50 stands for zero in the data rows.
Here are some numbered points:
38|90|35|45|63|35|79|49|47|27|34|18|62|40|42|61|29|52|40|45|40|69|59|40|63|30|64|45|52|50|42|63 0
32|27|42|33|56|57|32|51|56|78|53|73|16|52|17|55|45|30|89|66|45|22|54|53|41|50|54|68|60|46|46|52 1
61|61|63|53|54|60|50|49|46|38|25|63|82|49|58|46|66|37|37|66|48|81|79|58|54|12|44|43|32|46|51|75 2
76|33|57|62|56|70|53|47|53|30|50|44|73|61|93|37|77|70|45|47|67|69|27|52|52|50|54|41|56|56|75|38 3
62|25|32|48|38|55|67|25|48|53|39|20|55|55|64|20|56|57|57|61|54|41|47|59|48|29|64|64|59|57|48|40 4
41|42|40|33|40|47|43|21|51|63|48|40|30|51|29|48|45|41|72|45|53|42|51|46|53|53|62|79|47|45|42|31 5
37|49|58|28|51|68|59|59|46|39|65|80|58|41|71|33|42|44|75|41|42|35|78|51|60|42|57|32|39|67|63|74 6
54|57|43|55|48|64|54|63|30|45|42|25|63|53|49|71|53|60|24|60|50|49|61|44|53|33|58|38|79|37|25|60 7
49|37|23|52|53|77|71|58|54|33|30|64| 0|64|53|53|57|24|94|51|27|44|78|56|44|35|59|33|78|41|70|47 8
47|60|62|60|61|43|40|42|72|39|36|66|57|52|33|71|82|25|45|57|51|76|47|50|43|35|58|60|24|37|67|50 9
81|36|41|55|55|36|49|49|57|26|63|46|50|55|71|33|38|64|26|52|47|74|44|30|58|66|45|54|58|56|51|38 10
22|49|49|43|46|56|30|75|31|50|69|44|43|49|42|62|58|59|62|37|48|47|32|43|67|58|52|39|58|37|44|56 11
66|27|29|61|33|67|62|39|29|70|43|18|55|51|55|40|51|62|45|53|52|34|79|51|54|46|50|53|52|42|31|56 12
56|64|47|52|41|32|63|59|41|36|48|51|28|48|47|49|31|50|26|46|49|45|66|53|55|53|52|36|41|63|47|58 13
86|29|42|64|55|59|61|37|61|41|36|44|59|60|66|36|63|35|53|55|43|66|56|47|50|43|44|58|42|50|54|51 14
58|30|38|42|62|85|64|59|27|81|56|32|73|55|40|68|37|42|73|54|42|40|90|39|65|37|48|60|64|34|16|79 15
42|38|46|49|49|49|75|68|42|57|34|38|28|48|42|59|50|56|73|33|70|22|22|76|49|53|43|25|72|66|38|57 16
25|67|34|40|43|40|39|29|52|50|78|25|49|46|24|95|55|36|48|40|21|54|42|29|40|51|56|75|54|15|39| 9 17
59|59|62|55|52|36|44|57|62|52|53|84|37|46|62|39|28|36|32|62|63|54|83|48|36|51|39|39|50|62|45|66 18
27|53|54|42|47|23|34|73|43|36|41|57|39|42|56|42|66|40|33|34|55|57|30|61|41|35|22|31|33|65|49|43 19
26|66|63|45|49|20|33|72|44|38|38|68|40|37|52|46|60|40|32|33|61|68|34|64|45|42|19|31|26|65|55|42 20
56|67|59|49|54|53|73|48|47|41|45|49|88|47|52|45|28|63|37|54|54|67|60|53|59|31|65|53|50|59|40|73 21
64|42|49|46|73|49|33|66|40|52|80|56|59|50|46|56|39|40|39|48|39|72|75|22|73|65|45|63|33|42|37|69 22
61|38|50|42|59|62|28|42|41|44|83|43|76|50|71|54|61|41|37|54|42|80|53|17|63|57|34|73|32|30|56|28 23
53|60|46|55|55|25|48|50|64|81|52|52|18|53| 6|65|25|30|39|75|31|42|52|58|31|54|52|88|53|50|28|48 24
30|59|38|49|30|51|22|45|38|48|57|32|50|49|44|52|61|59|49|53|31|38|42|32|47|56|50|54|55|32|46|19 25
28|51|44|43|49|50|41|81|24|44|76|56|54|44|55|36|26|61|52|36|37|45|77|35|73|66|41|44|50|42|32|69 26
59|41|46|59|78|19|57|32|59|68|43|42|42|35|22|53|60|37|47|51|75|73|39|58|59|42|51|66|27|59|53|64 27
58|53|58|48|54|71|55|68|38|50|54|48|72|62|56|60|44|47|46|44|47|50|64|47|64|44|51|44|54|46|34|69 28
51|70|35|55|54|44|55|58|45|21|47|48|30|49|44|69|60|26|46|38|39|67|58|37|63|40|46|38|40|39|61|43 29
47|70|60|44|42|68|36|54|68|55|65|87|30|73|41|54|17|47|38|76|29|54|55|38|44|59|61|79|70|35|59|35 30
72|33|56|56|48|67|52|40|56|30|49|44|81|59|88|38|77|65|44|43|59|64|29|51|54|50|54|40|54|48|72|38 31
53|43|19|62|39|60|57|65|32|37|47|25|32|56|63|51|34|48|55|44|41|38|76|22|40|52|42|47|76|39|27|33 32
65|45|56|60|47|54|51|30|56|58|40|54|73|45|72|25|34|52|38|56|71|57|85|35|46|56|40|54|42|50|45|57 33
50|13|53|63|60|53|24|61|61|82|51|84| 0|62|36|57|82|41|74|45|76|37|42|67|41|72|35|42|44|53|63|48 34
50|32|58|54|37|90|36|51|45|32|46|63|61|59|94|40|70|63|70|44|68|58|57|33|50|60|30|30|57|40|69|29 35
37|64|41|45|38|56|71|43|44|49|46|22|70|47|39|67|52|60|62|40|41|26|46|47|59|43|51|51|43|43|39|53 36
43|25|23|53|61|57|41|60|37|66|50|37|26|49|46|58|41|42|68|50|61|38|68|22|44|62|32|63|66|39|32|36 37
13|43|47|35|59|42|45|43|38|38|59|69|47|24|46|59|76|34|89|23|55|49|74|43|68|52|38|24|15|40|63|73 38
95|45|40|70|49|37|78|38|77|76|20|47|49|56|50|37|15|16|42|78|37|34|76|61| 2|38|30|81|57|65|29|41 39
32|10|29|42|59|55|48|47|42|81|57|31|26|41|44|50|44|58|76|41|84|30|41|36|48|61|39|56|71|50|41|36 40
71|64|66|65|73|44|46|75|43|41|54|72|46|49|55|54|52|55|30|58|50|64|53|67|62|58|50|36|34|63|62|82 41
35|53|49|41|68|34|44|41|53|72|63|43|43|44| 1|89|66|47|54|48|33|55|17|66|64|53|60|73|31|38|54|52 42
89|44|43|66|50|32|71|46|79|78|22|50|48|56|54|39|13|17|39|78|37|27|75|61| 0|44|27|82|57|69|25|38 43
19|52|73|29|41|46|40|56|37|59|56|46|85|39|61|39|46|74|28|42|67|62|21|50|44|48|33|55|54|62|38|39 44
26|66|43|42|37|58|47|66|34|43|59|52|47|45|53|59|33|60|54|22|39|36|69|30|54|62|43|30|58|45|43|47 45
57|54|47|62|37|36|52|67|57|51|41|36|30|55|66|44|32|59|36|37|68|23|13|53|22|69|26|40|80|65|40|17 46
26|61|33|39|36|41|42|30|55|55|78|24|48|47|23|99|52|34|44|44|21|47|36|33|32|52|52|79|55|17|38| 5 47
44|83|40|50|26|38|52|44|56|10|50|38|29|58|58|32|33|64|29|54|39|64|21|40|49|40|77|58|69|51|64|15 48
54|19|54|53|33|84|30|27|57|76|75|57|64|63|66|43|71|59|51|61|53|64|71|43|49|42|57|74|41|28|54|39 49
85|41|73|57|61|65|47|47|76|78|51|78|57|72|51|42|25|44|30|99|42|58|63|65|22|44|60|91|72|58|43|59 50
40|31|46|58|33|47|33|43|44|82|42|22|68|46|41|61|63|53|41|50|61|30|52|44|36|61|35|55|45|34|26|39 51
97|27|42|67|54|54|61|44|64|41|37|51|49|60|69|37|60|36|53|58|51|61|62|50|46|44|40|51|46|57|53|49 52
15|41|45|32|62|47|39|52|35|38|60|76|48|24|52|55|72|36|88|19|60|44|77|44|71|54|40|15|19|44|64|74 53
12|64|32|39|22|26|44|35|53|68|45|35|31|45| 9|68|49|39|56|39|23|26|52|46|41|51|45|65|27|33|39|26 54
62|46|31|53|67|30|56|44|67|59|76|44|16|48|37|63|49|33|49|44|39|63|35|45|38|51|55|63|48|55|62|28 55
56|51|41|45|32|56|72|37|57|50|31|49|35|51|65|18|23|54|67|58|48|24|51|58|34|39|54|57|70|67|52|36 56
65|52|53|57|47|42|67|15|50|66|54|17|86|45|50|34|58|72|14|57|54|78|43|63|60|28|74|75|37|53|47|58 57
70|52|61|65|53|58|57|71|48|64|32|54|75|48|57|52|49|40|41|56|39|24|73|68|40|48|32|35|42|58|41|85 58
81|44|44|64|50|52|59|56|53|55|52|39|52|57|64|42|40|46|44|63|36|34|58|47|39|56|34|60|56|55|39|48 59
67|40|29|74|36|42|41|46|59|60|17|29|25|67|34|60|82|32|43|69|33|35|54|64|28|39|42|51|47|35|43|33 60
67|33|47|58|63|54|41|49|32|45|70|44|53|52|69|33|60|69|32|52|68|83|56|41|78|52|61|51|45|50|57|65 61
73| 0|64|52|87|48|40|57|66|88|53|67|37|53|42|50|68|42|79|54|76|50|21|66|41|71|30|68|52|67|45|61 62
52|34|50|49|24|60|40|44|50|44|38|56|41|56|79|20|61|56|71|37|52|22|42|54|42|66|34|39|42|54|66|38 63
60|56|48|46|46|63|59|38|46|37|45|58|71|45|68|21|46|49|59|62|40|47|78|52|64|31|62|46|36|55|60|75 64
68|93|52|63|36|30|80|58|65|41|33|53|42|49|48|47|11|41|26|52|27|31|63|57|27|48|43|51|51|69|40|52 65
45|42|35|44|47|81|56|59|42|60|42|66|31|53|53|45|25|36|89|54|41|35|91|36|48|49|40|47|69|33|45|58 66
50|56|69|47|55|54|48|59|59|54|50|56|51|53|50|41|39|59|54|54|59|55|15|61|43|56|57|58|68|56|54|49 67
28|34|46|53|45|27|44|54|62|71|36|54|31|52|25|53|45|37|78|37|55|23|46|56|19|70|38|55|43|56|31|35 68
32|62|89|42|47|57|37|57|57|51|29|77|70|58|47|62|68|55|36|61|56|68|27|75|34|32|41|45|54|51|52|51 69
67|36|56|51|58|34|63|33|74|71|39|45|62|47|44|41|51|30|60|47|46|38|29|67|25|52|39|73|29|64|54|46 70
50|66|60|76|25|42|44|62|35|71|40|40|58|52|43|41|62|74| 8|37|59|40|68|77|53|46|46|29|39|50|24|79 71
49|33|17|43|63|39|58|45|32|58|65|35|20|30|43|26|37|39|67|45|53|52|65|33|70|49|50|70|41|56|47|54 72
30|27|33|36|52|33|51|18|52|81|45|20|65|32|30|50|57|43|62|42|62|46|48|41|51|48|44|68|33|42|42|40 73
70|57|38|63|51|35|58|56|44|20|52|38|19|56|71|38|47|57|41|43|54|59|40|52|55|60|45|38|53|62|64|34 74
38|50|79|36|48|75|52|52|64|82|50|92|60|55|37|64|27|57|67|64|44|27|63|70|32|57|44|56|55|53|48|67 75
48|43|55|48|37|43|36|41|60|62|57|62|34|56|41|56|53|44|46|43|46|43|51|48|44|69|43|62|26|49|55|37 76
21|37|51|40|60|34|39|44|58|53|58|49|51|37|35|61|83|46|78|25|76|50| 2|52|61|59|44|39|30|48|68|41 77
43|43|22|44|41|54|52|46|41|55|51|20|51|46|59|31|43|48|68|39|41|41|52|32|53|51|45|59|50|41|48|38 78
54|51|38|49|38|72|66|54|45|50|42|42|56|56|49|63|48|31|65|43|34|39|83|44|53|37|46|45|51|36|38|57 79
31|73|58|43|54|47|44|59|55|57|60|67|40|48|30|72|23|48|33|52|55|59|64|36|52|51|57|58|61|43|40|54 80
69|53|62|75|61|48|36|60|63|33|35|72|35|60|55|57|81|40|30|56|71|71|59|56|51|46|56|23|45|46|66|66 81
27|59|43|51|48|37|61|47|43|52|27|44|55|37|26|61|60|39|60|42|59|37|66|56|57|38|49|36|32|47|42|67 82
Which two points above are nearest to each new point? Their numbers follow each, smallest number first.
38|68|71|50|44|49| 4|70|33|33|66|56|38|62|43|69|71|67|27|41|53|65|38|44|73|70|60|40|44|38|49|44 11 25
24|46|42|36|48|47|45|78|22|50|75|50|55|43|54|37|29|65|50|35|39|41|65|44|70|65|47|43|48|47|33|67 26 45
59|43|50|53|74|15|60|30|59|66|47|40|51|33|26|48|57|39|45|53|73|72|29|63|58|41|54|69|26|65|51|67 27 70
36|62|36|43|37|58|38|46|46|55|57|44|35|54|32|65|46|45|61|55|26|35|55|38|49|50|58|60|58|30|48|35 5 25
78|51|60|81|64|49|39|59|64|32|33|72|26|60|59|58|78|41|32|57|72|75|53|59|48|49|53|22|49|49|71|64 41 81
28|77|57|43|56|43|49|59|52|53|56|70|38|41|28|68|26|49|33|51|53|59|61|40|49|49|58|50|59|48|47|59 13 80
27|53|49|45|50|41|39|79|30|48|73|59|57|46|52|37|31|57|47|34|35|47|71|42|74|69|41|42|38|46|39|67 26 45
25|32|41|54|39|30|37|51|62|79|40|53|27|52|20|61|46|36|80|38|53|16|46|49|15|72|32|54|44|49|31|28 1 68
61|40|35|72|34|40|37|45|58|64|25|29|27|63|34|60|82|34|42|66|26|33|42|64|22|51|42|54|53|36|43|22 51 60
44|60|60|48|45|58|37|58|63|55|69|72|34|66|50|52|26|52|34|73|32|58|56|41|38|55|57|73|64|43|51|34 30 80
42|45|65|40|65|51|59|56|55|54|53|76|52|46|50|35|40|57|61|48|52|57|45|67|57|53|56|53|48|66|61|67 6 67
28|58|42|52|46|36|59|50|48|48|27|48|52|37|27|57|55|37|62|40|53|36|69|54|52|36|47|36|32|49|40|67 36 82
58|61|29|68|38|32|51|49|42|39|44|35|24|53|38|59|73|37|31|41|40|60|67|52|62|37|57|36|27|42|56|52 13 29
75|34|48|59|64|38|52|40|60|80|35|34|62|46|28|57|63|26|45|62|47|37|51|60|34|44|44|70|48|55|32|59 59 70
28|56|43|45|52|44|42|83|23|43|79|52|54|44|53|42|36|63|42|33|39|51|63|41|78|61|46|39|43|44|38|68 26 45
63|57|64|45|45|45|72|31|77|67|32|50|81|54|39|54|38|36|52|55|32|36|38|69|26|45|49|77|37|56|45|55 59 70
57|26|69|46|53|87|58|54|60|51|52|76|49|61|76|38|49|68|69|64|60|47|43|65|41|55|53|50|76|56|66|51 35 67
82|47|59|57|55|37|43|57|44|54|72|38|51|61|68|37|20|68| 0|58|53|64|48|43|49|73|57|80|55|63|35|48 10 59
50|41|25|57|46|76|68|57|50|27|35|63| 4|64|50|58|70|33|87|49|32|43|73|58|53|33|59|28|65|38|73|50 8 79
45|75|48|50|43|38|64|43|69|27|39|61|53|44|53|47|44|31|53|38|48|57|54|42|44|37|49|43|36|51|66|40 13 29
51|47|50|51|38|43|46|36|62|59|51|60|33|54|40|52|45|40|48|45|42|47|60|43|41|65|47|73|30|44|53|34 5 76
23|59|49|38|36|46|55|59|36|45|43|58|51|36|55|42|36|53|65|22|60|37|66|39|53|59|23|25|30|57|49|45 45 82
39|58|52|43|55|55|53|41|63|43|57|68|40|50|39|64|48|43|52|56|62|63|63|37|61|41|67|47|50|46|62|56 29 80
57|53|49|51|49|48|48|44|45|48|52|31|61|47|48|44|61|57|44|62|40|48|27|60|54|44|62|56|51|51|55|49 36 67
55|77|52|53|35|29|63|57|61|49|48|45|43|59|46|47|16|51|18|54|20|42|38|62|26|53|54|64|61|58|39|33 13 65
54|44|29|49|60|26|46|37|57|42|61|25|35|48|43|40|55|34|57|36|48|75|12|38|58|50|57|75|37|45|64|25 5 55
38|88|35|48|70|42|72|52|50|35|46|22|56|42|45|66|33|47|42|45|41|70|63|35|61|35|62|47|55|41|49|58 0 29
62|33|50|49|55|73|58|62|38|59|62|36|64|56|64|52|45|60|59|47|63|47|44|54|60|48|47|52|64|51|36|56 28 59
78|49|47|65|57|65|63|58|41|55|40|29|44|58|59|63|50|65|38|65|46|40|34|67|37|54|55|49|74|58|51|49 59 67
51|28|30|44|61|46|59|39|46|62|25|41|66|41|36|47|67|54|67|47|53|34|54|62|60|29|38|50|36|56|43|67 73 82
72|31|46|66|63|51|42|55|35|45|72|39|50|54|73|37|67|67|23|55|68|78|51|49|75|46|65|50|48|53|59|61 10 61
49|38|43|47|34|38|39|32|63|64|48|52|32|58|41|49|52|34|51|39|43|42|59|41|39|64|45|69|26|44|53|27 5 76
66|29|46|55|65|55|44|52|35|52|74|41|55|51|68|38|62|66|34|56|63|74|56|48|76|45|60|51|42|53|53|67 10 61
93|40|39|59|60|44|51|47|54|22|60|48|48|56|70|33|31|60|28|56|47|81|47|27|60|66|47|55|64|53|52|43 10 74
51|57|60|43|43|26|41|40|58|66|41|70|39|33|54|25|38|33|54|19|57|30|68|50|39|75|17|46|18|71|46|50 18 76
38|61|54|44|28|42|23|39|52|37|55|54|46|53|49|46|66|52|41|57|41|53|28|45|48|50|52|58|45|40|60|21 25 76
58|52|38|50|46|71|59|53|44|50|45|48|54|58|49|63|48|29|65|49|34|51|80|44|56|37|50|42|51|33|41|60 28 79
53|34|64|43|48|57|23|43|44|81|49|46|68|59|28|63|62|52|50|65|49|40|54|57|53|59|56|66|41|43|29|56 51 76
62|51|45|56|37|65|30|46|53|54|44|55|55|63|50|51|59|33|54|70|25|37|83|40|41|45|44|57|45|30|50|48 59 79
48|36|70|43|44|54|42|38|43|57|35|50|58|51|51|36|62|69|55|47|70|42|41|69|53|58|59|48|52|65|40|57 63 67
62|48|51|48|71|71|67|68|46|62|56|55|58|51|50|59|21|55|58|68|65|43|52|50|54|38|60|50|89|57|36|74 28 67
43|48|69|35|64|44|59|50|56|55|58|78|56|43|50|30|35|60|61|43|55|56|38|71|60|55|55|56|41|70|60|66 6 67
59|53|63|53|51|44|52|47|57|45|47|50|69|54|62|30|46|43|53|56|52|63|31|58|41|51|61|50|46|56|59|55 14 67
44|47|62|35|61|45|61|52|56|54|57|73|54|46|52|35|39|60|60|46|54|54|42|69|57|54|54|56|41|64|60|66 6 67
40|73|71|36|41|33|39|40|68|66|66|59|74|48|46|51|14|54|10|53|54|58|53|38|35|60|51|80|44|53|36|36 44 80
19|34|50|53|41|26|41|52|65|73|36|56|28|58|22|57|51|40|76|37|56|23|39|55|18|67|41|52|46|54|31|31 68 76
18|35|43|51|42|30|44|49|62|77|38|50|27|52|16|62|46|41|82|37|53|22|38|53|17|68|41|57|53|51|29|26 1 68
50|34|74|45|39|69|37|49|56|84|46|63|69|60|36|54|55|61|64|65|43|18|33|75|38|62|47|61|52|47|44|66 67 75
32|55|60|34|42|56|74|44|44|46|41|56|86|44|51|38|31|63|62|42|58|45|67|59|58|34|66|37|56|60|34|74 21 64
60|36|56|63|46|49|30|58|31|61|30|26|88|48|65|43|75|52|21|55|52|57|53|58|38|40|22|47|41|47|30|54 51 58
27|54|50|40|29|57|36|47|45|63|69|35|69|56|36|62|47|68|34|63|30|49|48|41|51|50|56|70|53|27|39|35 25 36
61|30|48|65|69|33|29|52|60|64|53|60|55|51|38|48|58|20|54|61|43|55|74|47|31|59|45|66|32|44|35|57 59 76
81|53|59|71|55|65|49|28|78|30|45|44|77|66|47|71|99|30|47|73|27|78|34|61|50|25|73|55|34|27|80|46 9 14
46|40|29|53|28|40|54|33|52|51|55|36|54|44|65|13|41|50|49|56|34|49|65|36|43|51|43|65|32|46|55|29 4 78
53|34|20|46|57|38|62|34|34|50|60|31|24|34|51|26|38|44|70|50|56|58|71|33|73|49|54|65|42|52|49|52 72 78
49|68|70|50|53|38|55|54|66|41|48|67|31|53|54|51|33|63|29|47|77|65|33|56|39|56|64|47|69|65|56|44 13 67
86|39|37|53|59|39|51|50|53|26|64|44|45|53|72|34|31|62|28|56|46|73|47|30|58|60|49|56|63|58|51|40 10 74
42|51|63|53|56|58|64|35|65|56|13|67|66|45|26|61|68|38|74|62|63|51|62|71|47|31|57|43|42|47|58|73 9 82
 8|55|44|42|32|41|43|61|37|53|47|49|18|48|28|62|61|63|61|37|51|31|34|58|57|60|48|31|52|45|52|41 11 45
44|59|60|34|63|30|52|42|76|49|73|62|10|47|38|50|30|44|55|30|66|62|17|39|43|61|58|82|64|68|56|15 55 67
55|48|60|46|70|41|52|53|56|67|60|44|54|50|29|68|50|48|48|48|61|53|20|55|48|49|58|64|60|56|42|51 42 67
42|53|66|36|55|48|67|55|59|52|54|74|51|47|48|37|32|58|58|46|47|53|42|74|55|51|56|52|46|66|59|67 6 67
47|74|31|55|47|44|60|47|46|15|48|48|32|47|43|73|63|27|50|36|38|72|65|35|66|36|49|39|35|35|68|35 9 29
81|54|53|67|64|52|55|67|64|34|51|76| 3|63|70|46|41|35|53|60|47|52|47|54|31|58|47|47|67|69|65|41 52 74
34|67|51|42|29|56|26|37|35|36|59|36|73|50|49|47|57|72|33|52|38|60|32|38|65|47|62|62|53|35|49|34 25 44
37|79|68|39|45|29|35|39|71|53|70|63|63|49|49|51|21|44|10|47|57|70|48|29|39|59|50|76|36|47|47|30 76 80
53|30|42|55|76|23|61|36|57|74|41|42|40|36|25|49|57|35|53|50|75|59|40|59|56|40|52|63|31|61|52|68 27 73
52|55|54|47|42|48|32|36|57|55|54|50|64|52|38|55|62|49|46|60|36|52|37|53|54|51|57|63|34|36|57|47 25 76
35|47|49|56|51|36|47|53|42|50|41|44|66|45|37|46|52|56|61|36|62|44|49|53|49|54|56|42|40|56|32|60 36 82
24|48|49|39|23|55|30|46|44|73|66|32|72|60|40|59|44|70|29|65|26|43|45|41|45|54|51|71|57|29|36|25 25 51
34|60|53|43|31|58|69|45|57|26|27|70|26|51|63|42|60|51|77|19|65|36|55|56|47|41|50|16|60|65|66|45 6 63
46|48|66|39|64|50|63|52|53|57|53|71|55|45|50|35|35|64|60|48|53|55|40|72|55|53|54|55|49|69|60|68 21 67
63|65|76|50|51|50|58|55|61|37|47|70|81|56|55|47|46|53|35|51|50|62|50|65|56|41|54|42|40|61|47|74 21 41
47|46|56|49|55|61|41|60|54|58|52|48|54|59|42|57|55|59|51|60|49|51|24|55|46|47|54|60|69|43|47|48 11 67
57|43|28|52|42|71|64|53|18|61|33|24|63|41|62|27|35|67|60|72|43|16|74|51|51|34|52|42|80|57|29|66 4 12
60|23|56|52|43|81|28|25|56|74|72|57|68|66|69|38|73|61|48|61|55|72|68|45|50|45|58|71|40|32|56|44 23 49
49|44|32|54|54|70|74|53|59|31|27|72| 0|64|48|59|58|25|90|52|33|46|73|64|44|36|58|33|71|45|72|49 8 66
59|59|63|52|53|41|51|60|59|60|52|82|34|47|59|39|29|32|29|57|61|50|84|57|34|44|43|34|54|67|46|72 13 18
65|30|49|56|57|58|39|52|31|46|76|40|55|54|71|34|63|68|27|52|63|76|60|43|76|47|62|49|42|48|54|63 10 61
30|68|62|44|56|48|39|65|52|58|65|65|30|49|31|72|26|50|32|53|52|65|57|34|48|56|57|61|68|42|37|50 30 80
47|63|62|43|62|70|63|53|45|34|55|85|51|44|63|39|43|52|78|45|51|59|82|45|71|50|52|29|45|57|68|77 6 64
42|80|70|52|52|52|34|62|46|57|75|66|46|64|29|67|51|63|11|52|44|81|63|58|70|35|78|53|45|42|43|78 41 80
33|39|51|39|51|40|38|33|55|50|68|31|72|42|45|57|77|45|59|30|64|61|17|34|59|55|48|64|31|40|57|28 73 77
43|60|72|44|51|56|49|60|62|55|51|59|52|57|50|44|33|63|52|55|61|56|15|62|39|53|58|57|72|57|52|47 67 69
47|36|48|46|55|59|72|50|44|63|34|42|56|44|55|36|25|65|63|55|77|36|52|55|45|45|51|49|74|67|38|58 56 67
70|55|35|71|39|37|27|56|48|43|29|34|37|60|60|18|48|56|36|58|55|49|35|49|45|54|49|42|50|54|55|44 59 74
69|56|52|56|40|40|66|14|58|60|49|25|76|53|48|33|51|68|14|56|52|78|45|63|55|28|73|77|38|52|47|52 21 57
50|49|87|48|49|57|40|54|73|60|54|72|54|63|54|58|56|62|47|56|50|41| 6|71|27|67|51|50|67|60|58|37 67 69
47|26|37|53|54|72|77|62|33|62|49|35|30|52|58|56|53|81|71|41|71|30|33|65|47|47|59|15|98|66|48|52 16 40
60|54|63|52|49|44|60|48|61|49|44|51|60|52|58|25|36|43|55|58|53|61|29|64|40|49|61|53|50|62|57|63 21 67
52|52|65|40|48|78|64|46|66|37|55|60|61|63|69|33|36|58|68|59|56|67|34|55|48|37|75|61|76|53|69|47 31 67
39|72|57|44|60|50|50|61|50|57|56|60|45|47|34|72|25|53|29|56|59|58|67|39|48|48|57|54|68|47|37|62 28 80
55|24|42|46|76|63|71|62|35|82|41|34|57|49|16|73|64|30|83|49|56|36|58|64|70|32|50|49|48|51|27|92 15 82
59|45|52|50|70|45|48|55|53|63|62|42|49|49|35|66|50|45|44|50|63|54|33|44|53|50|53|65|62|52|38|50 55 67
31|40|56|39|54|58|31|60|39|78|60|49|67|44|35|70|44|47|60|47|51|39|51|34|45|64|18|62|41|38|31|47 37 51
77|41|46|57|54|43|49|52|55|28|62|49|54|53|69|37|37|69|25|54|48|73|42|34|57|66|48|51|64|56|49|41 10 74
41|46|39|49|53|62|38|59|40|43|51|64|20|50|42|57|71|46|80|48|48|38|52|49|68|47|54|30|48|41|64|61 11 29
78|46|79|67|57|73|45|72|44|68|43|65|68|59|66|63|48|71|28|75|59|31|53|76|34|61|40|33|59|64|46|76 41 58
40|43|69|31|64|48|56|53|55|54|60|76|56|46|50|37|37|62|61|46|58|57|34|70|60|57|55|55|39|68|61|69 6 67
85|45|70|61|63|62|45|51|79|74|48|83|42|72|54|37|24|41|32|98|44|59|65|64|21|47|55|89|72|60|47|53 30 50
45|39|50|51|48|51|57|36|53|50|28|41|61|44|48|49|78|50|69|34|66|40|35|63|54|40|51|27|45|57|56|52 36 82
27|42|55|44|11|72|32|45|53|73|45|58|53|57|57|64|53|53|56|51|53|14|71|51|20|53|31|33|67|32|35|29 25 51
39|71|32|48|20|50|50|37|47|28|66|28|46|55|59|43|41|64|24|53|25|64|46|32|54|42|68|66|59|35|57| 9 25 48
38|61|76|25|21|71|59|42|68|45|46|85|70|63|65|48|19|62|46|56|41|35|65|53|35|56|58|52|52|57|58|39 30 75
61|42|46|44|71|50|34|64|40|52|82|56|55|53|46|61|41|34|45|44|35|70|76|19|72|61|43|62|31|39|38|65 22 23
53|60|46|32|49|59|57|36|56|46|66|45|52|44|59|58|39|40|47|48|41|72|42|24|58|46|27|74|40|41|67|19 23 78
44|62|67|39|55|64|61|45|45|38|51|83|52|41|61|38|42|50|73|43|49|56|77|47|65|57|50|37|38|58|68|69 6 64
49|60|38|43|30|76|82|40|46|30|22|64|53|51|66|51|51|31|75|47|38|37|93|48|49|22|42|26|49|47|58|55 64 79
47|46|56|39|54|55|65|48|67|49|52|71|32|53|47|51|31|49|73|42|59|51|36|55|46|54|48|55|61|57|55|44 67 76
31|74|25|35|43|60|52|51|47|20|67|60|18|50|48|45|34|31|73|32|28|70|73|12|74|41|59|55|49|30|67|40 29 45
60|55|49|47|49|62|54|37|42|36|46|67|63|41|63|25|46|47|63|58|45|55|76|46|68|38|60|48|34|51|68|75 6 64
41|77|70|43|43|31|40|46|67|59|69|61|66|45|47|54|15|54|10|52|55|65|50|38|37|57|50|76|44|52|40|35 76 80
59|69|55|46|59|51|77|46|48|44|39|43|89|46|48|43|19|59|41|58|52|70|68|47|59|28|63|59|54|57|34|72 0 21
39|39|35|38|54|55|64|46|36|56|64|25|60|49|48|51|21|61|64|46|56|55|60|24|60|48|55|69|65|46|31|43 37 78
22|66|72|31|51|58|61|59|51|59|57|77|51|45|30|66|42|62|67|45|45|35|45|68|56|50|58|35|52|59|52|72 75 80
28|45|47|39|54|52|52|35|57|34|47|50|47|43|51|68|76|49|76|34|63|57|38|46|52|48|48|32|52|41|65|37 11 77
49|36|42|53|33|33|42|37|58|61|52|49|27|53|42|50|56|41|47|36|47|39|56|48|41|65|40|61|24|49|51|31 5 76
70|63|45|59|70|39|87|62|61|42|46|60|12|45|43|47|31|40|60|52|54|42|46|59|54|47|48|51|55|75|57|64 13 74
55|43|40|49|40|26|72|29|49|63|34|30|52|31|51|25|43|50|64|37|51|29|43|61|38|56|31|54|34|69|46|40 70 78
35|61|75|25|52|52|37|39|52|41|74|86|61|41|67|31|26|51|60|40|39|71|60|37|50|63|55|57|35|57|66|43 6 76
62|58|53|48|48|28|57|52|50|51|63|42|45|52|47|48|22|58|16|52|47|56|49|49|51|61|57|70|45|64|43|48 10 13
 9|66|35|36|22|31|41|33|54|67|41|35|35|46| 9|67|48|40|55|39|22|25|48|48|41|51|51|65|35|29|39|30 5 54
77|37|47|62|68|40|57|41|63|82|33|35|57|48|23|62|60|26|49|64|48|40|48|63|34|38|47|71|50|54|32|60 27 70
68|51|46|68|62|51|40|58|60|41|43|70|23|61|42|57|72|25|46|72|40|62|69|57|54|38|59|46|42|41|66|65 9 81
39|40|41|45|47|52|80|62|42|53|38|36|26|50|44|56|45|59|76|30|70|22|26|71|51|52|48|31|72|65|42|50 16 40
25|47|30|31|31|43|67|19|48|32|48|35|40|33|58|36|57|49|86|17|44|39|41|36|50|54|44|46|37|50|64|18 5 78
48|33|38|55|56|43|43|50|35|59|55|23|64|42|50|53|67|65|39|42|77|49|49|37|73|58|53|35|49|44|42|63 11 61
50|41|76|44|30|73|49|48|74|52|54|80|78|72|73|29|45|59|53|62|37|52|45|73|31|49|59|60|64|46|59|40 67 69
34|53|81|34|49|71|51|50|65|77|43|95|59|52|34|61|27|53|65|61|41|28|63|74|32|59|47|51|51|54|51|68 1 75
71|99|52|66|34|29|81|57|63|40|26|50|41|53|43|49|11|39|26|52|27|30|64|57|28|48|44|51|51|68|35|53 13 65
58|27|66|54|39|56|38|30|75|95|47|60|82|58|30|71|75|30|59|77|20|35|49|81|23|58|47|71|21|45|59|54 70 76
29|47|51|38|51|37|35|27|59|51|63|35|71|41|34|62|80|47|60|28|60|63|16|37|61|53|52|59|26|36|59|28 73 77
76|43|52|64|61|63|63|61|43|60|42|30|49|60|57|59|49|66|35|69|45|41|35|69|39|51|53|54|75|59|45|59 59 67
47|56|51|45|64|56|31|40|47|50|62|47|69|48|33|59|70|46|50|76|33|65|52|44|63|33|74|65|46|34|58|62 9 28
